Each path below is one point turned by a fixed rotation once a step. After each direction that follows a path, write how fast that rotation turns it, in deg/step (0 if it stays still).
Each turn is a multiple of 5 degrees from 10 to 175, or 0.
Each row of a path follows its step; steps can be skipped.
Path 1:
step 0: [ 0.82 -3.65 -1.01  1.67  0.38 -1.32 -0.15  0.85  1.96 -0.56  0.24  0.13
  2.53 -2.18  1.99  1.68 -1.96  1.92  2.27 -0.24  1.94 -1.40  0.99 -1.05
 -0.18  0.91 -1.58 -2.53  0.58  3.55  0.43  0.29  0.56 -1.04 -1.68  1.34
  0.47  1.08 -1.45 -1.52 -3.41 -0.87 -2.33  2.08 -0.01 -0.60  1.46  0.51
  0.91 -1.73  0.03 -0.37 -2.53 -1.72  1.87]
step 2: [-0.55  0.24 -0.30  1.25 -1.37  2.20 -2.69  3.15 -0.75  2.08 -1.45 -0.37
  1.05 -0.11 -0.37 -1.60 -0.78  1.59 -1.47 -1.64  1.07 -0.38 -0.11 -2.59
  0.48 -0.70  1.35 -0.33  0.29 -0.82 -2.75 -3.68 -0.43  0.70  1.68 -0.19
 -1.07 -0.67 -0.72 -2.67 -0.45 -0.32  0.80 -0.83  5.66  1.44  1.27  0.17
 -0.26  2.59  1.73  0.52  0.18 -1.45  0.01]
step 3: [ 1.69 -1.41 -1.32 -1.29 -0.15 -0.52 -1.03 -2.12  2.91  2.79 -0.72 -0.85
 -0.95 -0.31  0.19 -2.87 -1.05  1.17  0.46 -2.42  0.42 -0.02  2.25  1.46
  0.03  1.82  0.65 -0.57  0.37  3.17 -1.24 -4.08 -0.66 -0.23 -1.67  0.73
  0.21  2.77  0.99  0.34 -2.96  0.77  0.85  0.62 -1.42 -0.69 -0.27 -0.63
  1.47 -0.57 -0.62 -1.05  0.75  3.45  2.39]
step 4: [ 1.66 -0.59  0.99 -0.96 -1.25 -1.14  0.68  0.53 -0.03  2.00 -4.65 -1.06
 -0.82  1.20 -1.12  4.57  0.60  0.49  1.80 -0.77 -1.09  1.20 -0.34  0.99
  0.11 -2.87 -2.08 -0.42 -1.10 -1.63 -0.77 -0.37 -0.80  1.30  1.83  0.19
  2.30 -1.90 -0.76  0.99 -3.15  0.57 -1.50 -1.02  1.28 -2.02  0.36  1.11
 -0.04 -2.20 -2.92 -0.84  0.28 -0.68  1.05]
step 5: [-1.61  0.38  2.26  1.22 -0.61  0.51 -2.23  1.47  1.10  1.27  1.85  2.50
  0.41 -1.78 -0.59 -0.45 -1.66  1.07  1.02 -0.82  0.47  0.82 -1.23  1.33
 -1.73  1.67 -0.87 -0.72  4.92 -0.63 -1.98 -1.13  2.05 -0.49  3.55 -1.46
 -1.68 -2.29  0.61 -1.24 -0.77  1.34 -4.52  0.05  0.28  0.84  0.50 -0.27
 -0.33  1.36 -1.83  0.12 -0.72  0.31 -0.13]
step 6: [ 1.80 -2.70  0.29  1.36 -3.24 -1.94  1.46  0.90  3.19  1.71 -1.54  1.65
  1.41 -0.49  0.03  0.75  0.48 -0.81  2.26  0.97  0.44 -0.59 -0.49 -2.00
 -0.67  1.65  0.95  1.89  0.65  1.39 -0.46 -0.82 -0.53  1.03 -2.77 -2.62
  0.03  1.76 -2.00 -1.74 -2.34  1.18  1.96  0.23 -1.78  1.74  0.94  0.58
  0.46  2.03  1.31  2.38 -2.38  1.50  0.47]
step 7: [ 1.46  0.66  2.41  1.29  0.00 -0.86 -1.25 -0.72  3.32  0.40 -1.47 -1.59
  3.00 -0.86 -0.64  2.31 -1.00  1.41 -1.11 -0.84 -1.76  1.48 -2.21  0.71
 -0.48 -1.50  1.97 -0.19 -0.54 -2.71 -1.02  0.91  0.13 -2.28  1.07  1.91
  0.87  2.02  1.27 -1.36 -0.67  0.55  1.30 -2.31  1.12 -3.00  0.80  0.96
  1.84 -0.55  2.78 -2.89 -0.25 -0.20  2.43]
step 8: [-1.39 -1.44  1.75  0.02 -2.66  1.98 -1.14 -1.43 -1.46  1.27 -2.89  1.27
  1.09 -0.08  1.47 -2.00 -0.88  0.87  0.08 -2.46 -1.78  0.59  0.53  0.62
 -1.47  2.36  0.69 -3.71 -0.01  0.60 -2.79  0.03  0.81  0.86  0.78 -0.21
 -2.68 -2.65 -2.84 -0.54  0.56  2.30  1.26  1.43  1.43 -1.05  0.58  0.73
  0.53  0.23 -0.66 -0.06  3.85 -1.03 -0.01]
step 9: [ 1.58 -1.89  0.22  1.22 -1.26  0.02 -1.77 -0.18 -1.25  0.68 -0.33 -0.90
 -1.95 -1.27  0.77 -0.39 -2.48  2.40  3.72  1.90  0.07 -0.22 -1.79  0.33
  1.54  0.50  0.95 -1.77 -0.87  1.72 -0.24 -2.61 -0.69  2.31  1.81  0.62
  3.46 -0.85 -0.70  0.99 -0.91 -1.82  0.38  0.11 -1.82  2.23  1.54  0.17
  2.06  1.50  0.62  0.02 -1.37  4.14  1.86]
[-0.62 -0.18  0.03 -0.60 -0.30 -0.73 -0.32 -0.45  0.08 -0.63 -0.49  0.01
 -0.03  0.60 -0.39 -0.30  0.44 -0.64 -0.60  0.89  0.32  0.23 -0.16 -0.05
  0.33  0.39 -0.32  0.04 -0.31 -0.35  0.08  0.59 -0.21  0.88  0.21 -0.26
  1.01 -0.84  0.35 -0.06 -0.16  0.22  0.10 -0.75  0.91 -0.12  0.07 -0.24
  0.02  0.24  0.35 -0.52 -1.01  0.63  1.30]	135
[-0.16 -0.71 -0.34  0.55  0.10 -0.58  0.66 -0.25 -0.68 -0.18  1.11  0.68
 -0.50 -0.55 -0.58  0.11  0.91  0.09  0.13  0.31 -0.21 -0.28 -0.01 -0.21
 -0.25  0.48  1.06 -0.17 -1.01  0.20 -0.15 -0.57  0.16 -0.05 -0.23 -0.20
  0.35  0.36  0.23 -0.15 -1.52 -0.47 -0.06  0.19 -0.08 -0.49 -0.47  0.88
  0.63 -0.18  0.05 -0.22 -0.10  0.42  0.05]	120
[-0.13  0.26 -0.73 -0.53  0.06  0.07 -0.09  0.35 -0.63  0.30  0.49 -0.40
  0.38 -0.82 -0.13 -0.60 -0.72 -0.40 -0.09 -0.27 -0.70 -0.04 -0.97  0.65
 -0.56  0.12 -0.92  0.34  0.01  0.44  0.11  0.08  0.84  0.14  0.11  0.08
  0.75  0.36 -0.05 -0.91 -0.22  0.21  0.66 -0.25  0.59 -0.42  0.21  1.08
 -0.96  0.27 -0.34 -0.60 -0.34 -0.42 -0.41]	135
[ 0.13  0.10  0.31  0.17 -0.63 -0.03  0.52 -1.32 -0.01 -0.26  0.13  0.02
  0.06  0.14  0.18  0.29 -0.18 -0.30  0.27  0.68 -0.63  0.06 -0.80  0.10
 -0.17  0.02  0.96 -0.81  0.51 -0.44  0.05  0.38  1.01  0.28 -0.31  0.34
  0.17 -0.17 -0.53 -0.11  0.56 -0.05  0.23  1.11 -0.22 -0.29  1.44 -0.29
  0.23  0.22  0.77 -0.54 -0.29  0.01 -0.62]	35
[ 0.67  0.29  0.81 -0.53  0.33 -0.49  0.26  0.75 -0.01  0.12  0.58 -0.25
  0.44  0.40 -0.61 -0.64  0.05  0.12  0.05  0.54  0.18 -0.93  0.10 -1.13
  0.65 -0.23 -0.36 -0.40  0.58 -0.44 -0.92 -0.26  0.69  0.16 -0.09 -0.95
 -0.10  0.94 -0.29  0.39 -0.15  0.17  0.83 -0.33  0.02 -0.15 -0.17 -0.40
 -0.22 -0.38  0.42 -0.82  0.33  0.43 -0.29]	90
[-0.09  0.44  0.59  0.31  0.53 -0.78 -0.13 -0.67  0.53 -0.56  0.70 -0.49
 -0.39  0.45 -0.15 -0.86 -0.50  0.04 -0.01 -0.12 -0.30  0.41 -0.48  1.26
  0.07  0.32  0.47 -0.09  0.59  0.01  0.16 -0.16  0.20 -0.89  1.03 -0.09
  0.18  0.90  0.80  0.52  0.37 -0.04 -0.11 -0.47 -0.15  0.58  0.06  0.54
  0.20 -0.02 -0.23  0.47  0.37  0.97  0.34]	175
[ 0.27  0.45 -0.65  0.38  0.27 -0.09 -0.81 -0.52  0.11  0.25 -1.06 -0.46
  0.13 -0.05 -0.10 -0.21 -0.25  0.34  0.01  0.01 -0.78 -0.30  0.09  0.11
  0.47  0.11 -0.16 -1.66 -0.11  0.26  0.20  0.22  0.30  0.46 -0.46 -0.14
 -0.25 -0.65  0.88  1.22 -0.30  0.17  0.41  0.55  0.05 -0.83 -0.77  0.65
  0.06 -0.55 -0.56 -0.13  0.31  0.00  0.05]	80
